One turn moves each row of this set onto another row. After a few examples, where does it send each row asked below?
Tolu: [-30  18  -3  16   2   5 -26  -2 -11  -6 -32 -13 -13   1 -51   6 -33  15
 -31  12  -4 -17   2]
gimag: [ -2  16 -34   8  10  13 -30  -5  -4 -33 -14  -5 -22   4 -37 -37 -41 -11
 -12 -28 -20 -11 -17]
suz: [-25  31  -4   8   2  -9  -2  -2 -16  -9 -58  -1 -26   6 -43   9 -16   9
 -34   6   1 -10   9]
Zesi: [ 20   7  11  -2   5  22   9 -15 -11 -18 -39  -1  -6   3   6 -33 -38 -16
 -21   9 -10  12  17]
nel: [ 23  51  10  -3 -17  10 -12 -11  27  -3 -37   3 -37 -29 -28   0 -27  24
 -37  -3 -24  -1   2]
Puluk: [ 12  57  17 -15 -14  15  -1 -22  19  12 -44  13 -27 -21 -39   4 -22  11
 -38  -8 -25  -6  13]
Zuv: [-20 -17   3 -14  10  14 -12 -46  -3   4 -17  -1   1  -7  -4 -31 -29   0
 -18   1 -13  10   8]
gitu: [ -7  32 -23 -28   1  24 -19  22 -19   2   0  -3 -11 -10 -17  -4  11   1
 -23 -11  18   3   6]
fefu: [ -5  46   5 -14 -18  11 -21  -2  21   7 -55   5 -37 -21 -38  14 -25   8
 -32   7 -19  10  14]
mig: [-17  13 -44  -3  10  10 -12  -2   7 -43 -16  -7 -19   7 -25 -26 -26 -13
 -19 -38   1   7  -3]
dusi: [-21  15  -2  -1  21   7  -6   0 -17  -3 -51   7  -2  -3 -42   5 -24   0
 -31  10  11 -12  -7]
dumup: [ -2  51 -12 -19  -4  -3  -4  29   5  17 -30  14  -5  27 -21  -9 -25 -23
  -4   7  -5   9  29]
Nud: [-13  26 -14 -10 -10  19 -21  22 -16  10   5 -17 -13 -13  -9   1   6  28
 -10  -3  -9   6  12]
Lefom: [ -6  48 -12  -2  -6  -9 -17  31   3  15 -12  23 -15  15  -7 -19 -32  -2
   2   0 -32  19  34]
vore: [ -2  61 -18  -7  11 -20  -3  19  -1   6 -12   9  -4  24 -18 -27 -25 -23
 -17  -6 -19  16  38]
Nuka: [ 25  19   2 -22  -2  26  -1   3 -13 -13 -42   4  12   6   9 -27 -38  -8
 -15  -9  -5  21   1]
lunin: [ 11  49  -2 -26  -3  15   8  -8  30  10  16 -14  -1 -17 -17 -26 -21   5
 -36 -31 -24   1  -9]
Sig: [-20  45 -35 -19   1   8 -18 -37  26   0 -22  19 -32  -6 -37  -3 -11   6
  -5 -43 -14  10  14]
Sir: [-19  -6   6 -21  -5  24   1 -53  14   4 -14  15 -16  -7  -1 -18 -20  10
 -16 -15  -7  -1  11]
pomod: [-19  17 -46  -6  -3   8 -31 -28  10  -5 -18  15 -38  -8 -43 -12  -5  -2
  -1 -27  -7  18  14]
kalo: [ 14  26   7  -6   7  22 -18  -7 -12 -13 -40   5  -7  -6  11 -43 -55  -2
  -8   1 -29  15   6]
bupu: [ -4  21   6   8   0 -30   1 -36   7  23   3   7  -2  21 -20 -34 -31  12
 -22   1 -23  -9  11]
gekom: [-11  43 -35  -4   0   2 -28 -33  31  -6 -35  11 -37 -15 -36 -10 -15  12
   2 -22 -19  11  27]
dugu: [ -1  26   2  -2  -6 -31  -2  -5   6  19   1  14   1  25 -31 -42 -41 -13
 -34  -8 -34  -1   4]
Guf: [-12  33   2   3  -8 -19  14 -34  16  25  -2  17   0  23 -35 -40 -35   0
 -26 -14 -13  -2  11]
luz: [  1  31  -6 -26   8  18  -5  23 -13  -6   2 -12 -18 -16   5   8   9   8
 -32 -10  -9   5   7]
dopan: [ -9  15 -36 -13   8   2 -10  12  -2 -30 -31  11  -3  12 -36 -39 -29 -21
 -15 -37  -7  -9  -8]
lala: [-14  -9  -6 -13   1  13 -23 -49  15  -5  -2  13 -15 -10   2 -20 -18  13
 -12 -11 -14   3  28]
namok: [  5  51  -4 -16  -5 -11  -6   0  30   4  15 -22  -9 -10 -14 -33 -28  16
 -39 -22 -28  -8 -11]
voge: [ 20  53  -6 -27 -11   6  -6  12  11  10  -2 -24 -11 -18 -10 -22 -15  11
 -31 -22 -31  16 -20]

Nuka moves to dumup
dugu moves to voge
vore moves to luz
Now find these:
Tolu moves to gimag
Guf moves to lunin
namok moves to nel

One turn moves each row of this set onto another row. After a few examples, where does it send each row asked below?
bap: [ 12   2  -2 -38  22  -9 -35  30   5  -8  32  -6  -9   0 -12  -9  15   7
   0  14   1   7 -16 -25  -3  21 -19]
vozod: [-16   2  10 -10   2 -12  17  28  21  -5 -24  10  -3 -17   1   4 -19  19
  -5 -13 -34   7  29  15  10 -12 -13]
dadaf: [ -2  -7  10  -5 -28  22   2 -11  -2  14 -10  32 -27   7  26   0 -21   6
 -11 -22  -1   8  20  10   2  12  -5]
pog: [ 13  -3  -5 -30  17  -5 -35  37  10  -6  36  -4  17  -5  11 -36  -7   1
  11   5   4   0  -6 -25   0  22  -7]
Mineg: [-31  11   8  18  -5  16   2  -3  -5 -10   2  15  11  27  12 -30 -16  34
  36  -9  -3  12  -9  28 -10   0 -28]
nalos: [ 15   0  -2 -36  14   0 -39  21   0  -3  35  -1 -14   7  -6 -11  14   4
   0  12   9   7 -18 -25  -4  26 -17]
zunem: [ 14  -4  -5 -29  14  -1 -36  33   8  -4  37  -2  15  -1  13 -37  -8  -1
  12   4   8   0  -7 -25   0  25  -6]
gen: [-32   9  -5  15 -20  34  14  -2  15  16 -19  11   4  16  -7 -27  13  32
  -2   8  -5  -3  12   7   2 -16 -19]
pozig: [ -2  10  21  13   4 -34 -22   9  23  -7 -20   6 -43 -10  28 -38  20   5
   1  -3 -17   7  25  -6  20   5  -7]
lazu: [ 16  -2  -2 -29  19  -9 -35  38  11 -10  36  -7  14  -5  10 -33  -6   2
   8   4   0   1  -6 -25  -4  22  -8]
Pifo: [-20  16  18  18   7  -1   2   0  -3 -29   6   2  -4  25  11 -14 -10  42
  17 -13 -22  16 -12  23 -29   0 -32]
zug: [-33  12  -2  13  -8  20  18   9  22   5 -22   1   6   8 -14 -21  15  37
  -7  10 -19  -1  14   7  -2 -23 -22]
Dezug: [  5   2  -5 -39  24 -10 -32  37   9  -4  28  -7   2  -4 -16 -14  13   7
   8  17   1   5 -13 -22   5  16 -19]
damu: [-14  13   9  16 -11  18  11  -6  14  -6 -11  -2 -22  18  -3  -5  20  39
 -29   2 -25   3   7   0 -24 -11 -22]
Bazu: [ 10  -2  -6 -37   9   8 -39  19  -2   6  34   5  -8   8  -5 -18  12   0
   8  13  18   5 -17 -24   3  26 -14]
sagig: [ 19  -2  -1 -29  18  -8 -36  34   9 -11  38  -7   9  -2  13 -31  -6   2
   4   3   0   2  -8 -26  -8  25  -8]
lan: [ 18  -4  -4 -28  12  -1 -38  29   6  -4  39  -2  11   1  16 -35  -7  -1
   8   3   8   1  -8 -26  -4  27  -6]
lovu: [-23  11  12  19  -8  18  -2 -12 -10 -13   7  16  -1  32  18 -25 -15  34
  26 -13  -2  14 -12  24 -20   6 -28]
fim: [  6  -2  18  -5 -17   5   3  -5   2  -4  -9  20 -37   3  23  14 -16  14
 -26 -24 -21  11  19   7 -12   9  -8]
goreb: [ 20  -3  -1 -29  15  -4 -38  30   6  -9  40  -4   8   0  16 -31  -6   0
   4   2   4   2  -8 -26  -8  27  -7]
kogo: [-28  16  14  17  10  -3   6   8   2 -26   1   2   8  20   5 -20 -12  42
  25  -9 -22  14  -8  27 -19  -6 -33]
rebut: [ -7   6  15  14  -7 -18 -24   3  19   8 -20  17 -36  -5  32 -49  15  -1
  12  -1   0   5  26  -5  32   8  -4]
dopib: [  0   0  -9 -39  18  -2 -33  36   7   4  27  -1   7  -2 -16 -21  11   4
  16  18  10   4 -12 -20  12  16 -17]
Boni: [ -1   7  18  14  -7 -19 -26  -3  16   4 -17  16 -45  -2  36 -43  17   0
   4  -4  -3   7  23  -6  24  11  -4]
Zisuz: [  2   8  22  14  -2 -27 -26   1  18  -3 -17  10 -48  -4  34 -38  19   3
  -1  -5 -11   8  23  -8  18  10  -6]
dodon: [ -1   2  18  -7  -2 -12  11  15  14 -13 -16   8 -25  -9  10  15 -15  20
 -23 -20 -37  11  24  10  -9  -2 -12]
bip: [-34  14   9  17   4   6   6   7   1 -17  -1   8  16  21   6 -28 -15  38
  35  -7 -13  12  -6  28 -10  -6 -31]
duso: [-24  14   5  14  -4  12  16   7  22  -6 -18  -6  -7  10 -12 -11  19  41
 -20   6 -29   1  11   4 -15 -20 -24]
monob: [-14   9   6  17 -22  32   6 -18   7   4  -9   7 -23  25   4 -12  18  34
 -25   0 -10   2   5   0 -21  -5 -19]
vuza: [-18  13  17  19  -3   9  -2 -11  -9 -23   9   9  -8  31  18 -17 -12  38
  17 -15 -12  16 -13  22 -28   6 -30]
Taz: [-17  -7   2  -7 -25  23   7   2   5  22 -19  33  -4  -1  17 -12 -25   6
   7 -16   2   4  26  15  20   2  -5]
Vap: [-24  -3   2  -9 -10   6  15  22  17  13 -26  22   7 -13   4 -10 -24  12
  10 -11 -14   3  30  18  24 -10  -9]
daz: [  3  -2 -10 -38  11   7 -36  26   2  10  30   5   2   4 -10 -23  10   1
  16  16  18   3 -14 -21  12  22 -15]
mib: [-23   7   0  16 -27  40   8 -16   8  16 -12  14 -11  24   2 -22  14  30
 -11   4   0  -1   8   3  -8  -8 -17]
fab: [-11   8  15  13   0 -25 -21  11  23   5 -24  13 -30 -10  27 -49  16   1
  14   1  -7   5  27  -3  34   2  -5]
mok: [ -8  10  18  12   5 -32 -20  14  25  -3 -24   8 -33 -12  25 -43  18   4
   8   0 -15   6  27  -4  28   1  -7]

Vap moves to vozod
daz moves to dopib
Now find these:
mib moves to gen
mok moves to pozig
Mineg moves to bip
zunem moves to pog

One turn moves each row of this set onto another row. After a few examples, where does it send each row asked below?
Velo: [ 23  -7   0 -33  39  21   2 -30 -12  11  11 -25  10  39  -6 -27 -21  27
   7   4 -26 -35 -22 -23]
munu: [ 36   7  12 -55  -7   2  -9  19 -21  26 -14 -21  23  21 -13   3 -45   2
 -13  27 -49  -9 -36  11]
Tev: [ 14   7  -3 -45  29  25  31  12 -32  23  -4 -16  -7  12   3 -46 -29   9
 -60  10 -36  -5 -15 -23]
muz: [ 39  -4  -5 -24  65  17   3 -25 -25   2   0 -10  27   9  17   0 -41  25
 -30   3 -63  -8 -13   3]
Gik: [ 33  -8 -19 -42  38   0  16 -20   0  13   1 -10  44  10 -26  13 -44  34
 -31   9 -41 -16 -10   4]
zur: [ 43 -26  15 -28  33 -10   1  -4  33   7   1 -12  32  18  12 -35 -38 -11
 -38  20 -25 -25 -19  22]
Dez: [ 25  -9  -7 -42  52  13 -16  -9 -27  -4 -13 -23  30  33  -8 -28 -16  25
 -20  36 -18 -36 -25 -33]
getom: [ -4  24  -3 -47  37   2  32   1 -11  29 -29 -14  13 -13  -7 -32  -2  -7
 -43  22 -45 -21 -30   9]
Livo: [  8  14  -2 -34  11  16 -15  17 -14  44 -14  22   6  36   1 -30 -20  15
 -22  14 -19 -21 -45  28]
toki: [ 19  11   4 -17  29  18 -11  29   6  14 -28  17  18  14  29 -45  -2  23
 -16  17 -30   0   0 -11]
simuz: [  4 -16   0 -21  13  11  28 -22 -10  29   8 -39  46   5  15 -10 -15   8
 -39  20 -57  -9 -10   1]
ket: [  8  -4  -9 -12  20  25  15  -4 -24  32  10   9  16  -1   1 -25 -14   8
 -60  37 -36 -50  -6 -14]
Vad: [ 11  -1 -11 -46  17  20  35  11 -17  23  -9 -16   0  40  19 -26 -31   7
 -71   7 -50  -5 -26  -8]
vus: [ 21  -5   2 -25  25   5   1 -25  10  21  -4 -15  48  54  -7 -23   9  28
 -15   3 -26 -25 -14 -11]
siro: [  8 -20 -31 -20  24  39  29 -16 -23   5   8 -17  13  14   4 -19 -11  17
 -41  28 -65 -28 -24 -12]
fevo: [ 25 -11   7 -32  34  -9   3 -26   1   3   9 -19  10  -8 -11 -32 -31   9
  11  20 -39 -39  -9  -7]
fazu: [ 29  26   8 -38  14  34   4   8  33  33 -16  -1   0  25   2 -12 -49 -11
 -12  14 -22 -12 -19   4]
maf: [ 34 -18 -28 -28  55   5  10  -5  -4  -5  -2  18  34 -12 -19 -12 -24  33
 -35  11 -47 -17 -14   8]
lezu: [ 28  -9 -13 -36  14  12  -4  39 -25 -19 -24   9  26  13   1 -28  -5  17
  -6  22 -54  -2 -35  -5]
bava: [ 25  18 -16 -31  15  19   5  -3   2 -13 -34 -14  14  22   1 -22 -33 -10
 -10  27 -70  18  -8  -3]
Ziti: [ 17  12  -5 -23  30  27 -14  25  15  19 -25  16   8   9  18 -49 -12  20
 -22  20 -29   9   3 -12]
bev: [ 33  24  17 -33  14  30   7   6  28  38 -15  -8   0  29  10 -13 -40   2
   0  10 -19 -20 -23   5]
Giral: [ 31 -17   9 -19  30 -11  -4  -9 -14 -11   8  11   4  11  14 -26 -39  -9
 -19  25 -57 -53 -12   0]
dakat: [ 38  15   4 -31  12  16  10   9  -4 -15 -24 -17  19  27  14 -19 -34  -9
  -4  18 -75   6  -4   3]
gamu: [ 40  -1   5 -11  68  17  -8  -7 -17  19  -1  23  28   1  21 -12 -27  23
 -49   4 -36 -22 -13   3]
Nek: [ -5   0   3 -13  24  26  32 -15   1  35   8  -2  41   6  11 -10 -12 -19
 -41  13 -33 -38 -28  15]
Memed: [ 10  16  -3 -36  13  15  -8  25  -5  39 -18  21   8  34  -2 -29  -8  31
  -9  17 -18 -36 -31  19]
Mimag: [ 40 -22  10 -15  18   3 -10   2   1  10  -3   9  44  53  17 -14  -3  14
 -45   9 -29 -31 -24 -25]
bir: [ 34   8  10 -48  -9   2  -7   7 -31  26 -10 -25  18  29 -14  -9 -49   4
 -13  22 -46   2 -34  11]
lano: [ 31 -10   4 -30  44  13   9 -13  10 -11  -6 -24  59  46  -5 -41 -11  -5
 -26   6 -24  -5 -15   5]
tanek: [ 12 -18 -10 -27   8  30  27  -7  -7  28   8 -18  30  15   5  12 -32   2
 -49  28 -32 -37 -32 -30]
kuvo: [ 39   7   8 -26  57  23   4 -22  -8  30   0  -3  37  25  13  17 -45  18
 -38  -4 -29 -22 -25   0]
fub: [ 32  24   3 -33   7  29   3  -2  34  38 -26  -7   4  26  -4 -10 -42  -7
 -16  20 -20  -5 -27  -3]
tido: [  2   4  -4 -47  27  20  35  20 -18  19  -8   0  -6  14  18 -25 -45 -11
 -60  10 -31 -21 -32 -15]
fited: [ 26 -17  -9 -38  48   2 -14  -8  -3   3  -9  -3  -2  24  10 -22 -38  11
 -26  43 -31 -64 -39   5]
famu: [  5   6   2 -49  19 -11  29   9   5  36 -33 -22  23  -5   8 -11  -9  -2
 -58  23 -46 -13 -37   3]
Vukil: [ 55 -12   2 -32  27   3 -13  -6 -12   2 -13 -14  32  54  -6 -16 -19   6
 -55  40 -43 -44 -29  -2]
tetod: [  1  -9   2 -35  56  -7  -1 -16   9   4  -1 -16  30  15  11 -52 -31  10
  -9  19 -17 -25   2  12]
funu: [ 15   7  -8 -48  30  12  35   0   0  27 -29 -32  18  -2  -8 -27   8   8
 -46  14 -49  -1 -46   0]
Zuk: [ 18 -11 -12 -34  19  13 -14  31 -36  -7 -20   9  19   6   6 -37 -17  12
 -12  20 -46  12 -45  -1]
doz: [ 43   9  11 -51 -12   1   3  16 -14  22 -11 -23  14  24 -18  -2 -46  10
  -3  26 -48 -20 -26   9]
kos: [ 35 -24   6 -13  23 -13   0   2  19 -10  -7  21  39  17  11 -16  -9 -14
 -33  16 -47 -41 -28   4]
Kova: [ 21  -9 -15 -41  21  17 -15  34 -30  -6 -25   3  25  13   2 -28  -4  20
  -9  20 -56   7 -46   2]
lepo: [ 12 -22  -1 -10  34  28  24  -8  -8  20  11 -13  29 -28  10 -38   1   3
 -35  18 -39 -16 -26  -4]
zimig: [ 13  15 -10 -18  24  14 -16  16  15  21 -35  22   8   7  16 -45 -11  15
 -28  29 -30   5  -2  -9]
migif: [ 27   1 -16 -28  46   6   9  -8   8  25  -2  27  43  13 -23   2 -26  27
 -47   6 -23 -35 -14  16]
makev: [ 10  19   1 -40  18  17 -19  21 -15  46 -15  17   5  25  -6 -29 -13  22
 -15  21 -24 -30 -37  27]
damuf: [ 27  14  -9 -36  12  20   4  10   5 -11 -26 -13  21  31  10 -17 -37  -7
 -16  21 -73  18   2  -1]

tanek moves to Nek
Velo moves to vus
makev moves to Ziti
Now find these:
Gik moves to kuvo
dakat moves to doz
lano moves to Vukil
Tev moves to funu
bava moves to bir

